Rotation paths and how fast each direction turns (degrees each step)
Each turn is a multiple of 5 degrees from 10 to 175, or 0.
Each row of a path follows its step; steps can be skipped.

step 1: 9 4 -5 -5 7 4 -3 8 -13 -15 0 -17 15 5 2 -9 5 23 -8 5 -12 2 5 -15 -1 15 1 -4 0 3 6 -4 10 -6 6 2 1 2 9 10 -4 6 0
step 2: 7 -3 0 -11 6 4 -7 15 -15 -10 -12 -7 7 -3 -5 -11 8 0 1 15 -12 11 12 -7 -5 -1 -1 9 -5 13 -3 7 -9 0 6 5 -1 -7 16 13 1 -7 6
step 4: -1 1 3 -3 9 1 -9 22 -7 -5 8 0 -7 -4 7 -14 -9 1 12 7 2 19 3 2 -12 -1 13 1 -4 7 0 7 -8 -21 1 3 8 5 15 -2 4 -8 2
step 9: -12 16 9 0 6 1 -4 6 -11 -7 -8 3 7 -14 -1 1 0 5 -3 -2 5 -1 15 -18 -1 7 -8 -12 -8 17 3 -13 -9 -7 4 -4 -11 8 11 1 -2 11 -5
step 11: -5 9 8 -5 15 -13 4 2 -11 -13 -1 -1 17 4 5 4 -13 -2 16 -7 -5 17 8 -10 -5 11 -2 -5 -8 -1 11 -6 -7 0 -7 -11 -5 12 6 0 -7 0 -2
step 12: 1 4 0 -8 16 -1 4 5 -2 -14 4 1 11 7 -3 -3 -13 13 4 0 -6 18 6 13 -9 9 6 -6 -11 9 -5 -2 -10 -3 -6 -10 10 -3 -3 19 5 9 -6
step 13: 10 9 -1 -3 18 -3 8 -3 -4 -19 2 -5 6 -10 -10 -3 -1 -6 9 -10 -18 22 -5 -3 -9 11 3 -3 8 9 -10 0 -6 8 -9 2 -2 3 -1 8 -6 1 5
step 15: 1 5 -17 -4 11 22 13 4 -12 -4 5 -7 1 -7 -2 -7 5 6 1 -8 -5 10 -1 -12 -14 2 16 -4 4 13 -3 -5 -4 1 4 16 -3 13 9 3 -4 -3 5
step 16: 11 1 -5 -5 -1 11 -4 4 -8 -2 -9 -4 21 -3 1 -14 0 11 2 -10 7 12 6 -26 -1 -6 16 -7 -1 6 -3 1 7 -6 8 7 6 -10 8 2 -6 -1 1
step 17: -6 7 -4 -10 6 10 -1 8 -10 -3 -2 -14 13 13 2 -4 -2 6 1 16 -2 3 3 -20 -10 -11 6 1 -4 9 -15 -5 -1 -5 -6 4 -7 3 22 -4 -9 -1 1
Directions:
1 -2 3 0 -3 -2 0 3 2 -3 5 0 1 1 2 -2 -1 -1 -2 0 -4 4 4 6 3 4 -3 3 -1 3 4 0 -2 4 0 -2 2 1 4 2 -3 -2 2 => 40
-1 -1 -1 2 4 -4 -3 -2 3 -1 1 1 -4 2 0 3 4 -2 2 -4 -2 5 1 4 -4 0 -1 -4 -4 -1 -2 5 0 -5 -3 2 2 0 -2 0 0 -1 1 => 45
0 1 1 -3 2 -3 0 0 0 5 0 0 -4 -2 1 2 -1 1 2 -4 1 -1 2 0 4 0 -2 -5 0 1 1 0 -4 4 -3 -7 -2 2 -2 1 2 6 -1 => 25
0 0 1 1 1 0 -1 2 0 -1 3 -1 -1 -3 -3 -3 5 -5 1 2 0 -1 2 0 2 2 -4 1 4 5 -3 0 -3 -1 6 3 1 3 -5 -1 3 0 -5 => 65
-1 1 5 5 -2 -4 0 -2 3 0 0 3 -3 -4 -1 -2 -4 2 -1 2 4 0 2 1 -2 -1 -4 0 -2 -3 0 -6 -1 -2 -1 2 -5 0 3 -1 3 -2 -2 => 25
-3 -4 0 -1 0 -1 1 0 -3 2 1 1 -4 0 4 2 0 -3 3 6 1 1 -1 -3 -4 4 2 2 1 4 -3 0 -4 4 -4 2 -1 -1 2 1 3 -4 4 => 170
-4 1 -2 -4 0 6 -4 -4 2 -1 -2 -2 1 0 3 -1 -2 -2 -4 1 1 -1 0 4 1 -2 0 2 -4 0 -2 1 -8 -2 2 -2 -3 0 0 3 1 -1 0 => 145
-3 0 -3 2 4 1 1 8 -4 -1 0 0 -4 0 -1 2 0 4 -4 2 3 -2 0 8 -3 -1 1 -2 -1 2 -3 -1 3 1 2 0 0 2 2 1 0 3 1 => 135

step 0: 6 -1 -16 6 -7 13 -3 6 8 -4 -13 -11 -14 -2 8 5 7 7 -9 11 -5 -2 4 4 -1 -9 2 -5 7 14 -7 4 11 2 3 0 -3 16 17 -9 6 -12 -13
step 1: 7 3 -4 -2 -1 1 -10 5 6 6 7 4 -12 8 1 -12 9 3 -2 9 1 6 1 -11 -1 18 -10 -7 19 0 -14 -11 1 1 6 6 -3 22 -4 -7 10 -8 -14
step 4: 13 -13 -12 -4 -1 -1 -12 9 2 5 -12 9 0 -5 -1 -12 4 3 2 13 -12 4 -15 7 -6 -6 8 11 -7 -3 -9 -10 1 14 6 -3 -9 0 -4 4 11 -15 -12
step 5: 8 -22 -7 -2 -20 20 1 1 1 13 -10 -12 -9 0 7 -2 3 -6 -5 -1 9 5 2 -2 -7 7 0 -1 1 -11 -7 -12 3 0 8 -9 -14 -2 -4 -6 8 -7 -5
step 7: -5 -8 -7 -5 12 18 -2 9 1 11 4 3 -8 3 4 0 10 -2 2 -1 -21 15 10 8 0 12 -3 3 -1 10 2 -4 3 16 1 6 1 4 -11 -15 6 7 -14
step 8: 0 -18 -9 7 10 5 2 5 20 9 2 -6 -12 -3 14 9 9 11 9 6 -2 9 0 -2 13 -9 7 -2 -8 7 -7 4 4 6 15 -7 -2 15 4 -2 4 -3 -10
step 12: 10 2 -5 -8 1 9 -9 13 -8 4 9 3 -15 -12 1 -9 4 -10 -7 11 -20 2 -7 -9 11 -7 2 -1 1 5 -2 -12 5 3 13 -3 -5 12 0 1 10 -18 -8
step 15: 1 -7 -9 -2 -3 4 -4 -3 -3 16 -10 12 -6 0 2 -13 6 4 -3 -1 -1 5 -7 5 1 21 -11 11 -2 4 2 -5 5 22 15 -2 5 7 -7 -1 0 3 -22
step 16: 1 -20 -2 3 -2 15 10 10 13 4 -6 -7 -2 -7 6 0 16 -13 4 2 7 6 -5 4 5 -3 1 10 -7 11 4 -14 0 17 3 -3 -1 8 10 -3 14 -2 -10
step 17: 13 -9 6 4 8 11 2 -5 15 12 5 -11 0 -10 15 -8 4 12 -11 -11 -5 3 1 -2 2 -4 -5 -5 1 -2 -12 -8 2 8 -5 6 -9 8 -5 -9 13 -18 -13
Directions:
1 4 -3 -1 -1 2 5 -2 -3 1 -2 3 -1 -1 -2 1 0 4 1 3 -3 -1 -1 5 -4 -1 3 0 -3 4 0 5 -1 4 2 -1 -2 5 -2 1 -1 4 0 => 95
0 1 -2 -2 -3 -1 -5 2 3 1 -6 2 0 3 1 0 -1 4 2 0 2 -2 1 2 0 -2 -1 2 0 -2 0 4 4 0 3 -4 1 -7 1 6 2 1 -2 => 70
-3 -3 0 -1 0 4 0 1 3 -3 0 3 -1 2 -4 3 3 0 0 2 4 6 2 -1 -1 0 4 3 -2 1 1 -4 0 0 -1 -6 -3 -3 0 -3 -4 3 2 => 130
-4 1 0 3 0 10 1 5 -2 0 -4 -1 -2 -4 -1 -4 0 0 -2 -5 -3 1 0 -4 1 0 1 -4 3 0 1 1 2 -3 -1 0 -2 -2 0 3 1 3 1 => 155
1 7 2 -3 -1 2 1 0 4 1 4 -4 0 -2 -3 1 3 3 1 -1 0 1 5 1 2 3 0 4 -1 4 1 -2 -2 -4 4 1 0 -2 -2 1 7 -2 1 => 70
4 5 1 1 -4 -3 -3 1 -1 0 -3 -5 3 0 0 2 2 -1 1 -3 0 4 0 1 2 5 4 -2 2 -3 -5 1 -1 1 -2 -2 -6 2 1 0 -2 2 0 => 85
-3 -6 1 -1 -1 -3 -3 -4 -3 1 1 -2 -4 -2 -1 -1 2 1 1 -3 2 0 -1 -2 1 0 2 1 3 0 -1 3 -1 -3 7 -1 -2 3 -7 3 -2 0 1 => 110

step 1: 4 2 0 -22 -2 7 9 1 2 -11 11 -5 7 7 -7 -6 -6 2 -4 -9 3 -6 -14 -3 -7 -5 2 11 -4 4 -7 2 -8 -9 21 8 2 -13 2 -3 -15 6 -12
step 2: -4 4 -1 -2 -16 -7 -8 11 -6 -16 15 -2 9 5 -17 7 3 -7 13 -9 0 7 -12 -6 0 -6 1 -1 0 15 1 9 3 7 -6 6 -8 10 2 -5 -10 -1 -15
step 3: 6 8 -8 4 -7 13 -8 -3 -13 -10 4 -13 -21 7 -1 14 3 -12 1 7 -4 3 -3 -8 -4 -3 -3 14 9 6 11 -3 -2 1 -8 2 8 2 -6 -20 -8 -7 3
step 4: 5 5 -7 -9 -2 12 14 14 5 10 5 -16 -10 0 -6 16 1 0 -5 21 3 6 -14 1 -5 -7 3 2 -1 0 -4 -13 -5 5 9 -5 -11 -11 6 -8 -3 6 -2
step 5: -3 13 -2 -12 -12 -12 11 10 -2 -4 4 1 -1 12 -4 -7 18 3 5 16 -9 -5 -2 3 -1 -2 3 -4 2 -9 1 9 -14 22 4 -2 -7 0 1 1 -10 -3 -13
step 7: -7 9 -9 -16 -4 5 3 17 -8 -11 6 -1 3 7 -7 -10 -7 -6 -10 -4 -1 7 -14 12 0 -4 -5 4 12 15 -6 -12 -2 -18 6 8 -3 -10 1 -6 -6 4 5
step 8: 12 13 -4 -13 -19 -9 0 -3 -2 -11 9 -15 6 6 -4 8 11 -10 1 -5 5 -16 -16 -3 6 -4 0 9 4 14 -4 3 -1 -2 1 1 -5 3 2 0 6 -1 -16
step 11: -4 7 3 -7 1 2 5 9 9 -7 13 1 7 9 -11 6 15 1 0 21 7 0 -7 4 -3 -14 10 -6 10 6 5 8 -10 7 22 -2 -1 -3 6 9 1 -2 -8
step 12: 6 7 -1 -9 0 0 -3 13 -5 -20 10 17 -10 19 -4 -6 2 -4 12 -5 -8 -10 -11 2 1 -8 3 5 1 -3 11 10 -11 7 0 -2 1 -3 -6 0 -11 -1 13
step 13: -4 12 1 -12 8 7 3 9 2 -8 -3 -9 -3 -7 -8 5 -6 -9 4 -13 -4 3 -22 13 -5 2 8 15 7 14 -1 -10 -12 -4 -6 5 -7 2 -9 -12 -5 -7 5
Directions:
1 0 1 3 4 3 1 -4 6 1 -1 -5 4 -3 -1 4 1 2 1 0 2 -5 -4 -3 -1 -1 3 5 -3 2 -1 1 -5 -3 0 0 -1 0 0 1 0 -3 0 => 155
4 -3 -1 4 3 0 -1 8 0 -2 -3 -2 -2 -1 4 1 -3 -4 -2 -3 -3 1 4 2 -4 -1 -1 5 -1 -2 1 0 -2 -3 1 -1 1 0 0 -1 -1 -2 1 => 115
6 4 0 -1 -3 0 -6 1 3 -2 -1 3 4 -2 0 1 1 1 -2 0 1 -2 1 0 -1 0 -5 -2 -4 0 -3 -1 -3 6 4 2 0 0 3 0 1 2 1 => 110
-1 8 0 1 4 -1 3 1 4 2 -2 0 -1 1 -1 2 -1 -4 1 2 -2 1 0 -1 -1 1 1 -1 1 -3 3 -2 0 7 -1 1 -5 -1 -3 2 -3 0 6 => 45
1 0 2 4 -3 3 2 1 4 -3 4 2 -4 -1 -4 2 1 5 -2 -5 -2 0 0 -2 -3 -1 -1 -1 1 -3 1 -2 3 -1 0 0 -2 -7 0 3 2 0 0 => 140

step 1: 2 -9 -1 -3 0 -8 3 -8 12 5 -3 6 11 -1 16 -3 -6 6 -5 7 18 -8 -3 10 -21 0 -9 11 -3 10 -7 -8 7 5 4 -7 -7 -3 -17 -5 5 -1 -3
step 2: -3 11 19 -7 -15 -7 -5 4 7 6 -19 -6 -6 1 2 4 0 0 -1 9 6 5 3 7 5 6 -4 -14 -1 2 -5 -6 -3 3 -13 -4 9 -1 -9 -23 4 9 -2
step 5: -6 -10 5 4 -4 6 10 6 2 -13 -18 10 12 0 0 0 1 -9 0 10 -7 4 -2 11 7 1 -10 5 12 4 7 -4 21 -1 15 -1 0 11 -8 -9 4 2 8
step 7: 9 12 -4 5 -5 -8 13 6 -2 -4 -8 5 10 -3 -10 2 11 -5 0 -12 3 -9 6 17 -12 -8 -8 -6 -1 3 -6 -6 -10 -18 -4 0 8 -15 3 3 -1 9 -5
step 12: 2 4 -5 -1 5 -9 -14 8 -8 17 -4 -3 7 -1 -3 3 -2 -4 -5 5 -2 5 -1 -20 3 -1 -7 1 13 1 -18 -7 -11 -8 12 -2 5 -9 11 11 5 10 0
step 13: 7 4 -22 -3 -2 8 3 5 5 -4 6 11 12 -1 -11 5 -12 18 -8 3 -2 15 -10 -2 -5 -6 -1 -4 13 1 -2 -9 1 -1 -2 -4 1 8 -7 -1 -9 3 -16
step 14: 8 -5 3 -9 -2 8 3 7 3 9 -9 -5 10 -7 -2 0 -21 -1 -7 -12 -3 10 0 -4 -10 12 2 18 -8 4 -5 -5 14 4 -8 -4 -2 9 1 -10 2 -2 13
step 15: -2 -3 2 -19 -16 -5 -10 -14 -7 5 -6 11 3 -2 4 5 -8 -11 0 -9 10 -8 7 1 4 -9 2 2 -1 -5 -18 -10 -3 1 1 1 1 5 -5 -8 14 -9 -12
step 16: 9 7 7 -3 -5 9 -4 17 -1 7 -1 8 -15 -7 -8 10 4 6 -6 0 9 2 15 2 2 2 -2 -7 7 -22 -6 -8 1 3 -2 -19 6 -10 -6 9 1 0 -3
step 17: -5 5 1 9 13 7 -11 4 4 3 -4 2 5 13 -6 -5 -3 16 -13 -7 -1 -12 -1 6 -14 -1 -2 2 25 -6 -11 6 10 5 0 -1 -1 6 10 -5 6 -9 3
Directions:
-1 -2 -1 -3 -1 1 4 3 -4 -2 1 -3 0 0 -1 2 -4 -4 2 -3 1 2 -2 -5 -1 -2 2 -2 1 -1 0 3 3 -1 -7 5 -1 4 -4 1 1 1 1 => 70
3 0 5 5 -6 4 2 0 2 2 2 0 -1 -1 -3 0 2 -1 -1 -1 -2 4 -4 0 -2 2 3 -1 -3 -5 0 2 -6 1 0 -1 0 1 -3 -1 -1 4 -2 => 155
-2 -1 -1 2 -4 1 -4 -2 -2 7 -1 1 -2 -2 -3 1 -4 3 -1 -4 7 3 1 -2 -1 1 1 1 3 1 1 1 2 0 -2 -4 -4 2 2 2 1 -3 -3 => 20
-1 1 -1 2 4 -1 0 -7 3 3 2 0 -1 -2 2 0 0 -5 -1 1 3 -4 -2 -3 -4 -1 1 4 0 -2 -7 1 0 -2 0 2 0 2 4 0 1 3 2 => 130
1 7 2 1 -1 0 2 3 0 1 0 -3 -1 0 -3 1 2 0 0 0 3 -5 -1 -1 4 0 0 -4 5 1 -5 -1 -5 2 -3 1 -3 -6 1 2 0 -2 1 => 80

step 0: 4 -4 -5 -6 -2 -5 -19 -1 7 20 6 -6 -9 -7 6 -17 4 -2 2 -4 7 -9 -9 -16 -4 11 -3 15 3 -8 -1 4 -10 -1 13 -2 0 4 -1 1 11 1 -3
step 3: -4 10 4 8 -1 -15 -17 1 -5 19 -7 -2 -2 3 11 -12 -2 0 -4 -2 3 -7 5 -7 -7 5 -7 -6 6 -11 7 19 0 5 6 -2 -10 9 11 -4 8 10 -9
step 4: 1 13 13 -3 1 -13 7 2 -2 -2 -5 -7 5 12 -9 -6 -15 -2 -14 -9 -5 -3 1 14 -6 14 21 1 5 3 0 -1 2 -3 0 6 -8 16 4 -5 -2 -8 8
step 5: 5 -6 -20 0 5 -7 -10 -12 18 2 1 0 1 6 -5 -24 -9 -3 -9 4 4 -7 -2 -6 -7 3 -3 10 -5 -2 -1 3 -2 -14 10 5 -6 1 -3 -2 12 -10 9
step 7: -3 3 4 -15 2 -6 9 -3 10 2 4 -7 19 -7 -1 -10 1 -3 -10 3 -1 0 -4 16 -3 7 13 -7 4 0 -1 -8 22 -1 1 -1 -5 -2 5 4 -4 -11 20
step 9: -1 0 23 -5 5 -24 -5 8 -10 12 -13 2 -3 9 2 -3 1 -1 -10 -12 2 -9 -8 -1 0 10 14 -12 4 5 -7 -1 3 7 1 -1 2 4 3 -8 -1 -7 -8
step 13: 2 12 -16 -5 0 1 -5 -12 -3 4 -7 -12 5 -15 -9 2 -2 -5 2 1 9 -5 -1 7 -8 -1 -6 -4 -4 -8 -9 9 17 -8 11 9 -2 -1 7 7 10 -16 15
step 15: 7 -2 3 -26 1 -1 2 -12 2 10 -4 -5 -12 0 -2 -3 -8 5 1 -13 5 -1 2 5 5 14 25 -5 0 -3 -6 3 4 5 0 -5 -10 7 0 -5 -8 -9 7
step 16: 0 2 -13 10 -3 7 -7 -6 16 11 9 -6 -9 -19 -15 -7 -2 -12 1 -1 3 -10 -7 -6 -13 8 9 4 -3 -2 -7 9 1 4 14 15 0 2 1 1 4 0 7
step 17: 7 -3 17 -5 0 -9 -5 14 3 14 5 -1 -10 -12 10 -9 -5 -2 -6 -4 5 -7 7 -5 1 9 -2 1 12 -1 10 -15 -4 16 9 2 3 1 8 -12 12 1 5
Directions:
-1 -5 -1 -3 2 3 -2 1 4 -3 1 2 -4 3 0 -2 -3 -3 4 -1 -2 -1 -6 -2 0 5 4 3 -3 0 0 0 -5 -1 0 2 -1 -1 -3 -2 -3 -1 -1 => 70
0 -2 2 -2 4 3 -4 -2 -4 3 0 3 2 -1 -3 -1 -3 -3 1 1 1 5 2 0 -3 0 1 -8 -2 2 0 2 0 -2 1 0 2 3 0 -1 -4 5 -1 => 60
-2 -1 6 -1 3 1 2 0 4 2 -2 -2 1 3 -3 5 -5 3 -2 -1 -2 1 -1 3 4 3 -1 -1 2 -2 0 -7 0 1 0 -1 0 -1 2 -5 -1 1 1 => 135
-1 1 -1 4 -4 0 -1 -3 0 1 0 -4 -5 2 0 3 -6 -1 4 1 2 4 -2 2 0 0 -2 -3 0 -4 2 6 3 0 -3 1 -1 -4 -2 -2 2 -1 -3 => 145
-3 -1 0 -2 2 0 -1 3 -4 -5 -3 1 5 -3 3 1 1 1 5 0 0 -2 -3 4 -2 -2 0 -2 -2 -5 -2 2 0 1 0 -2 -6 -1 4 -4 1 0 0 => 65
5 3 2 0 3 3 4 -5 1 -3 2 3 -2 -3 -3 -1 -1 2 -2 2 -2 0 -4 5 0 -2 -2 3 1 1 -5 3 5 -2 2 2 -2 0 0 0 -4 -1 3 => 130
